In the rows, zero is written as 128.
Each run below is a few steps of one of 7 hidden systems, one row a step.
lono, run 1, 11 rows:
[[191 122 141 148 125  69 105 111  94 142 138 144  79  85 157 120 153 127]
 [141 153 144 147 132 119  80 113 106 198 101 135 117 128 160  58 149 130]
 [151 206 125 155 133 131 128 121 102 139 177 117 110 134 106  56 137 127]
 [188 137 138 146 150 142 116 122 142 124 169 155 164 147 111  90 175  80]
 [140 132  93  71 129 119 132 126 139 137 135 136  99 133 106  92 191  66]
 [175 151 142  98 143 143 120 109 130 100  84 111  88 105  85 117 194 131]
 [104 151 133  95 147 177  98  77 138 129  87 123 155 144  76  90 155 134]
 [111 165 129 103 120 200 156 130 144  79 146 109 127 159  70 116 114 113]
 [132 109 127 103 147 147 137 136 181  72 129 130 176 159  95 178 157 107]
 [ 87  73  96  57 134 141 151 115 151  96  97 118 112 113 116 159 124 110]
 [115 131 145 116 121 149 134 138 147 104  52 112 110 111 107 187  98 170]]
rinak, run 2, 11 rows:
[[ 86 132 112 126  88 143  93 138 147 173 125 164 159 177 157 156 106  84]
 [116 100  93 137 128  93 153 167 124  87 162  82  61 114 153 134 144 133]
 [158 103 168 146 182  97 112 125 160 142  65 146 163 105 124 131 114 162]
 [104 170 125 105  81 120 124  91  79 177 143 153 111 124 138 108  77 127]
 [157 138 144 196 106 167 116 170 135  85 161 101 111 152 156 158 132 124]
 [ 99 101 100 129 195  83  99 129 162 153 130 120 158 146 150  73 142 125]
 [178 126 140 123 124 114 179 122 104 140 137 165  83  67 103 106  96 111]
 [155 166 162 152  90 129  58 113 128 135 107 152 138 163 131 166 165 124]
 [ 93 109 112 111 134 155 113 117 115 115 148  65  90 147 159  51 133 133]
 [175 164 145 153 182 135 174 169 166 112 123 135 149 113  83 108 113 129]
 [123 130 115 102 112 104  90  57 115 141 163 185 157 133 110 140 138  91]]
Sakos, run 3:
[[157 178 146 125 152 105 127 108  92 108 169  83 118 131 117  65 139 169]
 [184 143 142 149 168 163 115  98 133 133 162 142 192 132 134  86 134 106]
 [148 160  86 110 112 147 129 124 121 149 174 148 111 138 128 103 165  50]
 [174 125 134 129 115 151 107 117 124  90 116 112  86 120 112 137 217 110]
 [118 130 149  83 139 156 103  79 132 139  74 130 124 129  77  73 161 130]
 [126 185 138  83 113 194 155 103 120  94 141 113 138 141  76 124 101 128]
 [107 124 106 107 129 189 113 127 158 101 130 110 186 175 133 171 156  97]
 [ 83  75  73  94 137 165 150 137 154 113 110 118  91 114 124 129 139  84]
 [120 116 130 126 123 131 146 131 155  97  65 149 101  95  70 195 129 141]
 [ 60 116 152  99  88 133 103 104 126 139  84 137 136 151 120 160  86 165]
 [ 87 126 134 122 126 149 165 183 147 101 122  78 132 154 142 135  65 164]]
Nopi, run 4 (11 x 18):
[[154 137 107 102 184 127 107 114 143  76 138  67 156 136 168 149 140 145]
 [ 96 108  89 154 168 185 137 103 147 154  93 151 144  87 118 112  94 109]
 [ 98 176 110 143  84 117 128 132 143 103 144 156  82 139  66 173 129 115]
 [114  57 178 132 120 109  86 128 152  82 126 116 135 174 135 127 142 150]
 [106 121 128  62 157 105 165 157 147 157  99 116 130 125 137  84  67 138]
 [166 181 104 121 146 120 127  98 124 100 150 129 144 105 145 200  82 130]
 [ 86 101 115 201 116 177  76 115 137 146 114 140 127 138 164 136 113 118]
 [ 85 134 110 154 118  94 160 183 140 116 137 112  52 127  91 106 127 141]
 [175  86 180 124 150  53 118 111 140  96 132 156 139 110 116 141 125 153]
 [124 133 142  86 104 137 103 104 114 187 118 149 133 141 177  87  65 106]
 [156 200  96 145 136 144 124 156 129 101 156  69  95 135 168 142 118 126]]
Dasel, run 5 (11 x 18):
[[129 163 104 165 179 147  85 129 180 114 142 123 141 161 108  87 161 102]
 [121  99 123  97 144 150 146 104 154  96 148 147 103 127  68  68 140  87]
 [153 140 156  73 111 122 112 139 179 109  86 161 108 151  89 159 140  95]
 [ 88 141 121  68 133 138  69  79 144  99  94  96 119 158 132 140 128 139]
 [119 143 129 127 173 203 129 126 173  96  89  94 140 131 115 118  78 139]
 [ 80 136  88 142 160 131 136 120 180 111 147 166 163 141  73 148  98 103]
 [ 93  55 128 116  97 146 137 128 159  82 138 150  93 131 111 157  95  95]
 [101 102 138  99 135  81 119 173 179 117  68 121 104 141 134 168 108 146]
 [ 98 128 127 116 156 101 114  79 128 106 116 117 125 103 135 141  53 182]
 [123 140 134 185 138 154 117 147 159 134 135 153 141 130 157 138  33 121]
 [ 84 115  84 171 138  80 128 157 154 109 188 133  97 140 136 129 103 113]]
lofa, run 6 (11 x 18):
[[153 158 121 107 123  84 191 169 101 117 172 109 156 131 126 173 141 143]
 [144  57 125 146 141 143 121  91  95 136 124 126 180 101 171 153 169 138]
 [118 148 104 121  98 146 172 163  88 206  99 131 114 100 144 121 134 117]
 [143 149 153 176 103 109 148 127  80 108 160 117 148 122  92 162 178 180]
 [123  57 164 132 115 167 137 134 102 165 135 124 182 147 157  75 143 129]
 [163 174 108  80 118 112 195 169  99 152 159 116 146 122 132 133 144 110]
 [159 109 124 149 138 146 113  83  92 111 131 113 174 106 135 168 207 143]
 [ 99 120 112 126 108 186 156 148 100 193  92 117 129 116 134  80 154 120]
 [139 175 146 139 110 124 185 148 100 107 159 121 147 130  61 146 164 160]
 [120  60 158 119 119 170 123 100 111 121 143 125 201 155 133 116 165 127]
 [129 150  92  58 118 153 191 171 114 157 127 100 136 126 140 122 135  97]]
sebok, run 7, 11 rows:
[[162  93 144 180 165  95 116  94 124  93 156 137  96  85 122  89 115 145]
 [151 144 149 128 133  98 118 159 156 195 110 186 132 134 136  84  91  93]
 [154 177 117 115 111  77 106 116 107 105 182 114  61 139 131 109 143 116]
 [187 110 151 158 173 150  88 130 155 130  98 121 119 121 158  74 156 110]
 [103 186  89  95 160 105 130 108 136 163 128 139 112 124  85  63 126 111]
 [180 153 151 143 110 167 107  99 141  82 153 154  99 135  89 125 144  89]
 [102 129 108 108 139 140  78 147 171 154 104 114 135 185 143  88 175  93]
 [122 141  99  78 160 146 156 107 148  66 129  98  86 108  75 107 134 122]
 [147 145 147 123 137 167  82  93 168 126  74 166 170 141 102 162 134 107]
 [ 46 143  87  96  98 161 104 114 139 117 135 107  95 167 126 127 106 114]
 [133 112 140 150 152 155 138 163 185  53 103 104 119 133  91 171 134 142]]
sebok, run 8:
[[153 135 108 137 190  81 145 158 129 139 159  93 172 129 167  99 142 140]
 [170 119  96 132 150 123 158  87  99 150 154 169 127  56 123 118 128  94]
 [155 166 138 150  70 139 121 149 102 191 104 162 102 126 130 127 167  97]
 [118 128 148 138 112 122 119 133  93 118 146  79 100 156 116  65 196 159]
 [166 111 162 104 177 158 160 127 140 121 133 122 185 131 102  60 134 127]
 [141 183  92  75 127 140 137  98 114 149 164 151 178 140 121 140 130  82]
 [148 131  88 143 102 194 118 127 113 109 135 105  96 123 154 162 182  85]
 [ 88 110 113 137 146 153 137 151 135 149  70 101 134 124  92 113 202 152]
 [102 112 159  91 112 151 162  84 111 104 131 144 153 126  48 114 118 152]
 [134 138 163 100  89 175 119 135 136 113 140 125 188 187 146 166 107 109]
 [ 90 119  64 111 145 142 137 145 125 100 149  62 141 138 175 167 141 130]]
Dasel, run 9, 11 rows:
[[174 145 177 154 113 167 139 121 112 168  80 165 117  95  96  88 122 133]
 [104 195 138 130  87 110  99 124 113 139 168 136 147 189  97 123 156 130]
 [161  84 149 107 133 176 130 125 118  76 165  78 141 154 158  98 162 119]
 [154 147  98  79 178 118 158 153 152 169  88 131 161 110 116 118 162  97]
 [123 152 101 111 100 156 123  53  91 114 128 149 107  87  89 165 140 119]
 [105 116 158 169  91 193  97 157 143 142  78 124 135 169 127 139 155 128]
 [ 72 133 123  96 147 115 163 143 127 105 149  84 159 159  83 100 143 171]
 [174  91 158 100 141 155 166 110 133 100 135 152 192 108 118 166  99 114]
 [ 87 139  71  96 104 128 121 141 133 175 108 146 135 135 162 182 125  83]
 [104 109 109 165 124 158 143 130 109  85 110  77  79  91 124 166 141 169]
 [105  93 165 178 154 115 132 144 140 168  88 157 183 122 102 114 118 170]]
rinak, run 10, 11 rows:
[[130 135  69 141 162 115 135  99 107 122 169 118 173  98 166 186 119 129]
 [ 97  68  92 174 125 157 137 138 132 169  87 156 116  84 149 154 128 104]
 [ 86 126 140 163  91  67 138 163 112 158 106 135  96 127  98 136 157 175]
 [144  81 207 133 108 111 127 125  97 118 142 116 157 147 146 106 108 181]
 [156 170 130 106 129 130 139 163 115 178 145 110 173 153 193 111  91 119]
 [164 146  70 178 154 124 131 115  99 129 177 118 133  88 166 148 150 111]
 [122  82 117 190 142 148 107 128 137 175  86 166 123  99 130 106 174 107]
 [109 136 159 134  89  88 142 147  99 159 126 139  87 134  82  75 167 152]
 [183 126 206 123 113 137 124 129 110  98 151 107 161 163 126 101 143 153]
 [152 166 106  77 152 157 122 126 122 157 146 100 177 155 170  92 134  93]
 [161 149  66 151 158 162 160 115 113 114 153 123 115  78 113 144 167  93]]
lono, run 11, 11 rows:
[[108  80 115 107 162  82 150 187 173 141 103 123  97 125 145  95 101 119]
 [159 153 151 115 137  70 128  89 113 122 113 156 110  79 112 160  79 165]
 [124 134 145 147  96 165  56  94 125 156 117 142 131 154 187 126  84 116]
 [107 176  93 160 149 114 127 182 153 119 170  87 100 158 152  97 106 128]
 [176  93 139 161 184  81 137 114 152 103 163 161 148  96 113 119 117 121]
 [135 115 131  90  93 104 105 115 139 178 107 191  91 123 136 115 114  73]
 [159 191 142 126 113 110  83 130 117 105 118  84  61 141 147 126 142 151]
 [134 130 132 148 202 146  93  94 146 130 127 108 169 136 139  59 123 144]
 [127 168 107 120 130 144 162 137 148 140 162 170 113 124  85  90  83  74]
 [177 139 141 130 110 105  89 125 156  83 142 150 112 150 113 180 171  93]
 [101  85 115  77 154 120  83 111 148 122  92  94  98 142 151  83 160 120]]
lofa, run 12 (11 x 18):
[[166  45 156 124  97 135 131  97  93 117 149 144 133 104 140 127 177 113]
 [138 153 139  75 100 120 139 175 113 192  72 112 134 141 152 122 164 128]
 [141 173 130 138 149 129 139  91  74 106 148  80 150 108 113 125 147 191]
 [136 110 141 180 132 206 137 130 125 163 132 146 190 133 136  95 126 103]
 [109 151  88 103 102 109 175 157 110 142 184 136 124 144  93 123 172  94]
 [168  68 155 119 128 143 138 122 118  80 115 103 130 117 118 150 206 135]
 [ 99 133 131  69 132 150 144 132 117 190  58 120 165 126 124 106 137 140]
 [135 198 120 128 112 171 165 105  85  96 161  97 142 115  96 163 109 158]
 [ 99  85 120 182 127 187 121 143 144 126 144 128 194 163 136 139 155 111]
 [ 94  98  86  83 123 114 204 167 123 134 150 122 110 113 109 112 138 102]
 [170 102 159 113 118 124 148 121 120  98  91 140 147  97 100 206 163 148]]
Sakos, run 13:
[[127 118 171  92  86 187 156 116  92 100 148  94 111 141 127  89  90 147]
 [140 155 121 106 172 131 145 169 167 119 120 108 204 164 117 149 157 123]
 [103  89  61 105 134 147 132  73 104 127 155 130 121  90 156 146 123  93]
 [152 133 141 166 109 167 138 180 153 140  60 144  88 108 113 161 142 111]
 [ 52 128 127 116 101  85 106 100 107 134 123 124 120 148  86 131 157 174]
 [144  87 186 121 125 175 166 139 123  96 128 102 145 129 136 109  64 157]
 [111 163  89  99 162  90 145 164 156 159 133 139 196 152 127 159 121 116]
 [126  88  83 149 111 144 131 106  93 113 159 113  95  84 186 170 114 115]
 [131 122 147 180 134 119 119 182 161 171  55 149 105 120 117 123 152 136]
 [ 81 132 138 128 103  73 138  88  82 123 165 132 112 121  82 110 115 177]
 [184 112 199 137 125 155 144 156 126 119 135 121 181 149 161 127  90 146]]
Nopi, run 14 (11 x 18):
[[116 107  65 151 134 122 134 123 102  98 169  85 105 107 161 164 179 126]
 [139  74 153 165 130 143 142 140 135 155  59 164 107  79  98 129 154 132]
 [117 181 162  88  80  84 123 104  87 147 132 144 114 144  81 117 131 158]
 [174 114 184 128 125 163 129 136 119  95 163  94 174 167 165 116 111 141]
 [109 143  71 127 174 126 148 162 134 187 131 116 172 131 158  99 137 107]
 [145 121  79 139 118 141 160 102  98  99 154 138 101  72 112 185 155 102]
 [126 101 171 159  92 144  85 132 137 150  62 157 117 139 110 140 179 130]
 [ 94 146 155  81 107 112 152 132  98 122 140  84 108 156  97  68 134 178]
 [193 127 163 122 171 133 164 143 137 107 147 125 203 128 130 136 107 134]
 [ 91 136  67 120 124 145 118 104 112 187 143 150 175 134 160 139 129  84]
 [126 118  99 147  92 172 155 157 120  91 125 101  68 112 130 177 162 111]]

Which system made each of these runs?
run 15 (2 x 18):
[[ 95 110 115 104 181 142 169 105 154 115 104 139 159  98  64 112 101 142]
 [111 128 138 117  88 152 135 123 150 117 126 184 143 139  92 194  77 103]]
 => Dasel
run 16:
[[ 97 113 122 167 125  80 164 204 144 134 176 133 153 161 128 140 125 130]
 [150  49 131 129 135  59 144 124 109 123 154 139 128  93 167 146 129 136]]
 => Sakos
run 17 (2 x 18):
[[124  96  61 114 146 125 124 107 112 116 171 102 112 112 159 118 186  88]
 [161 101 136 143 156 147 153 150 148 143  54 141 111  81  88 123 171 126]]
 => rinak
run 18 (2 x 18):
[[136 125 113  98  94 207 140 136 126 136 104 125 134 138 121 148 186  76]
 [ 87 113 100  90 115 166 143 120 121 113  91 100 108 121  84 135 201 131]]
 => Sakos
run 19:
[[ 46  65  96 121 133 140 129 153 157 153  92 120 124 144 136 109 130 119]
 [136 145 128  87 127  91 178 141 136  88 109 122  93  96  83 179 105 152]]
 => Nopi
run 20:
[[177 111 170 111 106 135 129 144  86 153 109  94 113 117 200 101 121 145]
 [156 213 104 151 160  97 131 136 102 169 136 108 152 117 143 118 151 150]]
 => Dasel
run 21, 2 rows:
[[121 105 138 120 127  82  98 194 168 158  79 125 122 161 172 146 145 119]
 [120 118 112  87 146  99 147  85  81 114 126  90  95  75 147 124 102 175]]
 => Nopi
run 22 (2 x 18):
[[ 94  98 136  84  83 166 113  95 124 139 112 153 167 163 102 147 167 102]
 [102 137 124  71 106 181 163 161 130 103  91  73 131 150 121 160 142 142]]
 => Dasel
run 23, 2 rows:
[[124 136 119  82 131  96 125 153 166  83 186 114 112 182 137 108 102  97]
 [150  91 100  99 192 120 107 122 180 107 102 116 129 112 177 145 111 101]]
 => Nopi
run 24:
[[ 95 132 157 174 137 153 135 130 142 142 151 154 147 150  93  61  74 139]
 [155 146 150 108 100  91 146 152 142 103 198 159 145 170 112 140 107  91]]
 => lono
run 25 (2 x 18):
[[141 119 139 166 140 171 124  76 126 126 150 176 182 111 120 138  73 116]
 [ 94 135  90 128  74 131 123 166 135 149 164 145 104 168 153 147 136  67]]
 => lofa
run 26, 2 rows:
[[174 166 136 133 178 141 144 145 141 149  63 119 102  81 105  92 130 143]
 [114 183 132 153 115 122  93  66 115 138 150 176 147 135  72 122 128 130]]
 => Dasel
run 27:
[[150 109 141 174 104 196 150 153  96 127 130  90  79 105 160  93 122 132]
 [148 173 127 171 163  70 131 153 127 161 121 136 139 119  93 106 179 151]]
 => Nopi
run 28 (2 x 18):
[[112 119 169 164 129 149 110 116 111 137 153 115 143 150 154  58  68 165]
 [150 159 114 150 162  95 167 183 152 119 193 131 157 145 128 117  89 111]]
 => sebok
run 29:
[[105 114 103 114  97 125 108 138 109 153  69 107  63 105 174 161 145 133]
 [103 145 149 182 148 121 124 138 119 117  96  88 120 118 111 121 113 214]]
 => rinak
run 30:
[[130 151  96  68 168 110  93  75 144  96 101 113 132 117 119 167 149 132]
 [104 116 142 133 128 219 118  93 148 107  94 129 126 123 106 121  77 130]]
 => Nopi
run 31, 2 rows:
[[150 159 141 136 136 162 157 178 160 122 125 126 124 152  67  91 181 102]
 [126 113 122  76 139 122 105  79 129 108 150 134 164 159  92 108 195 105]]
 => sebok
run 32:
[[175 101 142 146 136  75 131 108 118  79 200 146 141 123 117 141 159 127]
 [152  78 136  90 128 134 100 130 132 177  85 140 126 125 183 100 153  87]]
 => lofa
run 33, 2 rows:
[[191 168 163 106 135  75 150 173 141 153 128 151 122 127 134 108  97 117]
 [156 142 125 127 140  85  61  58 102 121 157 133 147 130 158 135 152 133]]
 => lofa
run 34 (2 x 18):
[[ 62 129  83 122 105 158 167 136 107 140  99 107  92 101 123 168 103 143]
 [ 87 103 144 187 123 114 142 151 139 101 119 127 155 135 100 187 117 183]]
 => rinak
run 35 (2 x 18):
[[105 118  69 157 127  85 140 139 142 129 160 167 132 118 110 185 161  91]
 [114  40 149 127  92 120 129 123 112 116  96 128  67  98 132 134 155 135]]
 => lofa
